0: [164 132 127 158 124 159 118 132 134 127  99 118 107 129 121  78 118  89
 110 147 117 102  79 126 102 109 166  87 185 132 116 138 151 129 137 153
 132 156 164 100  87 106 124 171 157 146  87]
1: [ 84 145 130  54 127 151 166 151  95 151 156 159 170 106 163 174 137 105
 154 146 126 112 150 107 135 123 121 159 134 151 131 131 106 152 134  81
 136 133  85 129 134 126 121 120 108  80 128]
2: [121 161 156 178  91 124 123 140 135 136 128 129 128 126 124  70 131 152
 108 135 134 116 127 147 163 124 125 169 106 102 120  87 106 151  96  84
 148 132 168 128 132 153 153 123 130 104 111]
3: [128 144 175  77 116 149 118 146 131  82 147  82 136 163 152 100  98  85
 106 143  95 149  83  82 143 101  92 130 147 111 130 158 178 132 135 102
 117 148 122 177 118  95 102 142 170 129 158]
4: [110 130 146 136  97 128 128 128 136 158 143 112 100 176 132 147  98 128
 133 136 122 157 135 159 160 108 138 162 116  92 139 116 148 145 151 107
 123 128 108 134 156 138 100 111 148  92 140]
5: [ 96  89  95 142 120 121 107 117  93 154 139 148 171 130 143 142 152 116
 130 133  94 127 117 110  96 118 102 131 123 111 139 104 130 112 129 160
 130 142  31 130 104  87 110 122 126  98 155]
6: [ 72 107 148 105  74 135 120 137 107 123 142 146 170 115 107 189 145 124
 144 143 125 157  94 126 109 124 127 167 140 126 148 100 138 122 160 162
 104 152  88 109 143 145  86 128 101  63  93]
7: [ 90 149  97  83 141 149 123 147 110 150 160 159 170  84 179 163 106 119
 146 134 121 120 135  85 100 120  94 150 148 128 133 113 126 168 110 103
 110 124 114 139 150 134 140 100  97 116 152]
8: [161 124  97 160 110 138 137 166 100 182 121 120 104 105 119 156 129 128
 105 159  93 115 145 156  85 134 171 118 124 144 155 128 182 146 101 102
 107 130 122 153 109  85 158 109  94 150 188]
9: [102 110 125 148 100 145 136 141 115 154 112 150 133 101  82 175 181 130
  97 176 116 150 117 192 118 112 158 158 139 184 117 138 119 131 133 147
  97  99 118 101 147 131 124  88 126 140 139]
10: [112 142  78 132 121 145 141 174 161 101  97 152 117 144 166 130 132 138
 139 130  99  80 146 109 123 108 120 114 105 162 127 142 102 137 110 135
 124 125  99 118 134 178 135  77 123 116 167]
11: [153 133 129 134  88 143 124  91 127 143 114 122 115 141 165 137 136 166
 169 131 126 143 135 138 148 131 115 120  62 133 144 138 133 133 116 145
 135 145 110 140 112 132 111 121  98 128 165]
12: [ 79 106  99  59 200 133  96  89 191 123 106 171 185  96 105 188 122 138
 115  90 158  69 121 102 142 135 141  96 173 164  85 145  34 194 131 151
 114 159 120 148 121 110 209 147 100 161 102]
13: [119 134 157 111 118 134 108 126 120 121 166 135 132 135 154 102 101 153
 182 119 153  99 143 106 161 135 124 150 103 123 146 104 113 100 123 109
 126 145 131  96 114 181 107 126 125 109 155]
14: [ 75 119 175 101 163 144 144 179 144 101  97 140 141  97 173 187 126 120
 103 162 138 152 143 123 151 130 157 140 128 113 112 118 149 119 151  99
 119 111  88 128 102 106 118 159 100 154  89]
15: [159 139  91 160 117 126 123 129 110 170 148 151 151 133 142 132 126 162
 125 121 125 104 138 141  84 147 135 148  94 134 111 117 124 135 115  94
 145 135 105 129 122 146 153 114 117 145 146]
16: [110  76 133 140 124 105 138 115 161  89 121 111  58 162 101 109 104 150
  96 131 192 160 156 111 115 124 115 125 125 157  99 178 165  79 148 138
 129  71 143  82 130 116 134 124  96 137 140]
17: [120 152 142 173  67 136 114 116 134  71 141 125 114 133 132  96 112 138
 120 120 137 202 116 119 178  89 114 175 102  99 140 112 105 116 131 145
 150 139 146 131 121 134  83 160 140 141  86]
18: [179 137 162 120 130 127 120  93 167  95  92 112 109 193 131 130 126 123
 143 119 111 112  92 128 136 158 146  98  92 147 127 159 127 106 109 120
 156 129 126 162 140 115 150 157 150 143 162]
19: [136 119 132 125 132 124 106 145 118 150 141 111 154 117 151 110 110 126
 164 112 138 142 143 105 161 109 116 172 117 105 135 125 122  90 137  96
 108 144 137  84  94 153  83 124 117 123 139]
20: [109 142 200 142 125 123 115 101 112 122 117 147 169  84 100 150 168 140
 136 121 143 139 125 142 131 119 151 149 113 109 137  95 120 137 114  88
 142 133 155 140 142 114 149 141 126 162 100]
21: [166 147 141 143 120 152 127 149 122 144  95 109  94 134 111  85 154 119
 116 152 140 124  99 132 108 129 164  87 188 139 108 151 156 124 124 147
 126 158 171 101 108 106 128 160 130 164 114]
22: [ 97  93 115 124 168 119 148 134 117 157 124 135 163  92 145 164 141 143
 103 107 160 102 195 153 131 152 129 106 100 148  82 136 122 135 161 112
 119  84 122 137 167 161 162 108 121 137 149]
23: [139 108  94 103 131 118 148 121 169 106 119 103 128 177 161 113 106 132
  85 104 101 146 133  67  96 115 114 131 107  94 159 132 172  76 159 121
 162 140  78 176 167  96 138 123 134 101 107]
24: [110 135 162 188  64 133 101 131 120  64 138 132 121 114 115  95 140 117
 132 134 146 199 117 139 171 100 102 162 107 103 126 115 127 114 131 143
 139 169 124 126  86 150  68 152 163 140  88]
25: [138 121  45  93 171 122 119 138 137 135 109 123 127 117 151 141 128 132
 109  74 121  92 141  97  95 149  89 108 135 138 152 157 151 182 135 159
 130 117 107 150 133 106 186 145 121 181 110]
26: [144 120  76 119 158 131 122  95 133 110 136 100 112 130 149 121 117 147
 125 134 100 105 138  79 134 166 125  94 127 142 122 148 136 149 129 162
 135 111 152 143 174 148 178 113 110 134 112]
27: [169 135 108 162 126 146 121 151 112  80 142 114  83 138  62 101 131 101
 136 116  95 137 117 141 128 120 142  82 166 184 139 202 168 134  94 164
 135 126 167 132 142  95  91 173 162 122 134]
28: [102 110 118 126 147 104 119 130 147 126 118 113  84  94 113 114 125 141
 134 127 116 102 141 116 146 102 131 126 133 131 146 118 130 142 137 122
 139 127 149 100 126 126 133 106 113 177 144]

[130 104 128 156 178 113 128 127 133 107 130 116 103 160 119 139  91 152
  76 119 160 148 136 130 105 124 131 115 101 155  91 156 151  79 139 157
  89  97 151 101 115 127 133 115 116 148 142] --> 16 28 26
[177 138 119 137 144 117 108 102 160 115  98 121 110 162 124  81 117 157
 127 134 132 113 114 103 123 141 126  87 109 110 115 135 119 115 105 137
 142 148 150 153 123 117 155 139 139 118 109] --> 18 26 21
[116 179 124 133 130 114 159 130 118 132 105 119 134 102 155 102 139 137
 168  90 178 108  49 147 114 135  76 119 136 123 153  89  54 105 110 155
 128 122 125 130 132 156 104 112 173 118 105] --> 13 2 19
[138 119  91  51 139 117 125 101 135 163 145 153 138 151 169 149 102 158
 133 117 104 144 149 114 152 142  98 130  67  62 135 100 120 143 136 116
 125 135  44 175 113 104 135  98 102 164 146] --> 11 15 5
[116 148 148 104 160 126 134 117 142 123 139 127 121 152 139 110  72 103
 123 147 112  62 146 137 132 109 143 103 143 148 125 115 138 115 134 119
 148 113 155 117 135 135 161 163 126 126 117] --> 28 26 13
[111 166 137 130 115 117 129 181 123 145 153 107  99 124 144  95 128 127
 126 160  84 120 103 122 125 101 144 132 129 103 176 136 172 116  90 135
 111 134 140 130 123 102 119 140 102 161 129] --> 28 21 8
[128 105  58  93  90 143 135 132 138 143 112 158 148 145 146 154 162 146
 165 115 100 100 128 108  99 138 125 127 130 129 160 111 121 121 159 166
 160 128  71 163 120 118 122 120  92 122 129] --> 5 11 15
[136 107 111 123 116 133 130 126 153  96 154 116 112 134 142 123  86  98
 118 139 157 117 114 104 145 104 120  94 139  95 155 109 122 139 128  88
 126 153 121 131  87  79 155 114 176 146 147] --> 28 3 4
[171 105 110 124 137 132 151 107 127 138 112 121 118 106 119 137 106  97
 108 108  92 106 104 128 142 132 150  80 131 131 164 112 144 162 129 165
  90 113 117 122 149  84 141 106 146 184 156] --> 28 26 25
[164 120 127 109 164 126 117 104 117 100 142 139 117 168 112 146 126 117
 148 119 142 117 156 136 111 141 133  98 141 141 120 151 134 127 137 157
 134 111 168 135 132 153 164 146 131 115 116] --> 26 18 28
[111 169 110 175  83 120  97 143 109 132 135 127 135 138 134  80 133 149
 134 134 117  96 142 153 168 136 113 157 103 108 114 103 104 184 114 133
 134 158 151 131 104 150 158 127 119 105 123] --> 2 15 13
[132 120 117  90 133 117 144 125  89 167 152 103 120 103 141 103 120 130
 102 125 138 122 154 122 119 146 129  89 152  94 107  93 123 122 120 104
 148  97 145 103 145 115 123 102 128 127 126] --> 28 15 26
[156  98 138 160 144  78 162 126 129 143 122 134  86 126 113 128 129  99
 109 126 109 121 154 153 120 137 160 127 164 189  52 195 140 118 122 175
 111 112 177 112 148 141  86 133 132  93 149] --> 27 21 16
[138 118 145 172 121  99 141 158 123 123 168 135  90 133  91 130 135 128
 141  94 131 119 152 140 122 159 182 121 155 168 108 161 137 103 105 144
 122 120 170 104 157 147  89 156 135 105 158] --> 27 21 28
